In the data rows, zero lies at 4.5, halfway between 4 and 5.
Here are some points:
[5 5 4 5 5 5 4 5 5 4 5]
[5 4 4 5 5 4 4 4 4 6 4]
[3 4 5 3 4 4 4 5 5 5 4]
[6 6 4 6 4 5 6 5 5 3 6]
[3 4 5 2 3 5 5 6 4 5 4]
[5 5 4 7 7 4 2 3 6 1 4]
[4 7 5 3 3 6 7 7 5 3 7]
[2 3 4 4 6 3 1 3 6 3 2]
[4 1 4 4 5 3 3 3 3 8 1]
[7 6 3 7 5 5 5 4 5 2 6]
[2 0 5 2 5 2 1 3 2 9 0]
[9 5 4 8 4 5 8 5 2 6 7]
[5 7 4 4 4 6 6 5 6 2 6]
[5 4 5 4 4 5 5 5 4 6 4]
[2 5 4 5 7 4 1 3 7 1 3]
[5 5 5 5 5 4 5 4 4 4 4]
[6 6 4 7 5 5 5 4 5 3 6]
[5 5 4 6 6 4 4 3 5 3 5]
[7 5 4 7 4 5 6 5 4 5 6]
[0 3 6 0 4 4 1 4 6 4 2]
[4 5 4 6 6 4 3 3 6 2 4]
Here are 18 more points, each followed by its number:
[8 5 4 7 5 5 6 4 3 6 6] 0
[2 5 5 1 2 5 6 6 5 5 6] 1
[4 4 5 4 5 4 4 4 5 4 4] 2
[4 6 5 4 3 6 7 6 5 3 6] 3
[6 6 5 3 2 7 9 7 4 5 8] 4
[4 4 4 4 5 4 4 4 4 5 4] 5
[9 6 4 8 4 6 7 5 4 5 7] 6
[4 7 5 3 2 6 7 7 5 3 7] 7
[4 4 5 4 5 5 5 5 5 5 5] 8
[6 6 6 2 2 7 9 8 4 6 7] 9
[3 3 5 3 5 3 2 3 4 6 2] 10
[9 5 4 9 5 5 7 4 3 6 6] 11
[4 6 5 4 4 5 5 5 6 3 6] 12
[6 3 4 5 4 4 5 4 3 8 3] 13
[2 0 5 2 5 2 1 3 2 9 0] 14
[4 7 5 4 4 5 6 6 6 2 7] 15
[1 0 5 1 4 2 2 3 2 9 0] 16
[4 5 4 6 6 4 2 3 6 3 3] 17
Which three of these numbered points are nearest to each point below, looking only along the 3 directions in which the first points spread most? Their numbers follow each, nearest first.
[9 6 4 8 5 5 7 5 4 4 6] > 6 11 0
[5 4 4 6 5 4 4 4 4 5 4] > 5 2 8
[2 5 5 1 2 5 5 6 5 4 5] > 1 8 3
[3 5 4 6 7 4 1 3 7 1 3] > 17 2 5
[4 7 5 4 4 6 6 6 6 1 7] > 15 12 3
[9 6 4 8 4 6 8 5 3 6 7] > 6 11 0
[9 6 4 9 4 6 9 5 2 6 7] > 6 11 0
[1 0 5 0 4 3 2 3 2 9 0] > 16 14 10
[4 4 5 3 4 4 4 5 4 7 4] > 5 8 2
Now 18 new points, numbered from 0 again:
[5 6 5 3 3 6 7 6 5 4 7] 0
[4 4 5 4 5 4 4 4 5 5 4] 1
[6 5 4 6 5 5 6 5 5 4 6] 2
[6 5 4 7 6 4 4 4 5 3 5] 3
[8 6 3 9 6 5 5 4 5 3 6] 4
[5 6 5 4 3 6 7 6 5 3 7] 5
[2 2 5 3 5 3 2 3 4 7 1] 6
[2 4 4 4 6 3 1 3 6 3 2] 7
[6 6 6 1 1 7 9 9 3 6 8] 8
[6 6 5 4 3 6 8 7 4 6 7] 9
[7 4 4 7 5 4 5 4 3 6 5] 10
[5 5 4 7 6 4 4 4 5 4 5] 11
[2 5 4 5 6 4 1 3 6 2 3] 12
[6 5 5 5 4 5 6 5 4 6 5] 13
[9 7 3 9 6 5 6 4 5 2 7] 14
[5 3 5 3 3 4 6 5 2 9 4] 15
[4 3 4 5 6 4 2 3 5 5 3] 16
[3 3 5 2 3 4 5 5 3 7 4] 17
Which three of these numbered points are nearest to each point below, looking only along the 3 directions in which the first points spread most? Their numbers follow each, nearest first.
[5 2 4 6 6 3 3 2 3 7 2] > 16 6 10
[3 5 4 5 6 4 3 4 6 2 4] > 12 7 11
[6 5 4 6 5 5 5 5 5 4 6] > 2 11 3
[6 4 5 4 4 5 6 5 3 7 5] > 13 15 10
[2 4 4 4 6 4 2 3 6 2 3] > 12 7 16
[8 6 5 5 3 6 9 7 3 5 8] > 9 0 5
[4 3 5 3 3 5 6 5 3 7 4] > 17 15 13
[1 3 4 3 6 3 1 3 6 4 2] > 7 12 16
[3 4 4 5 6 4 2 3 5 3 3] > 16 12 7
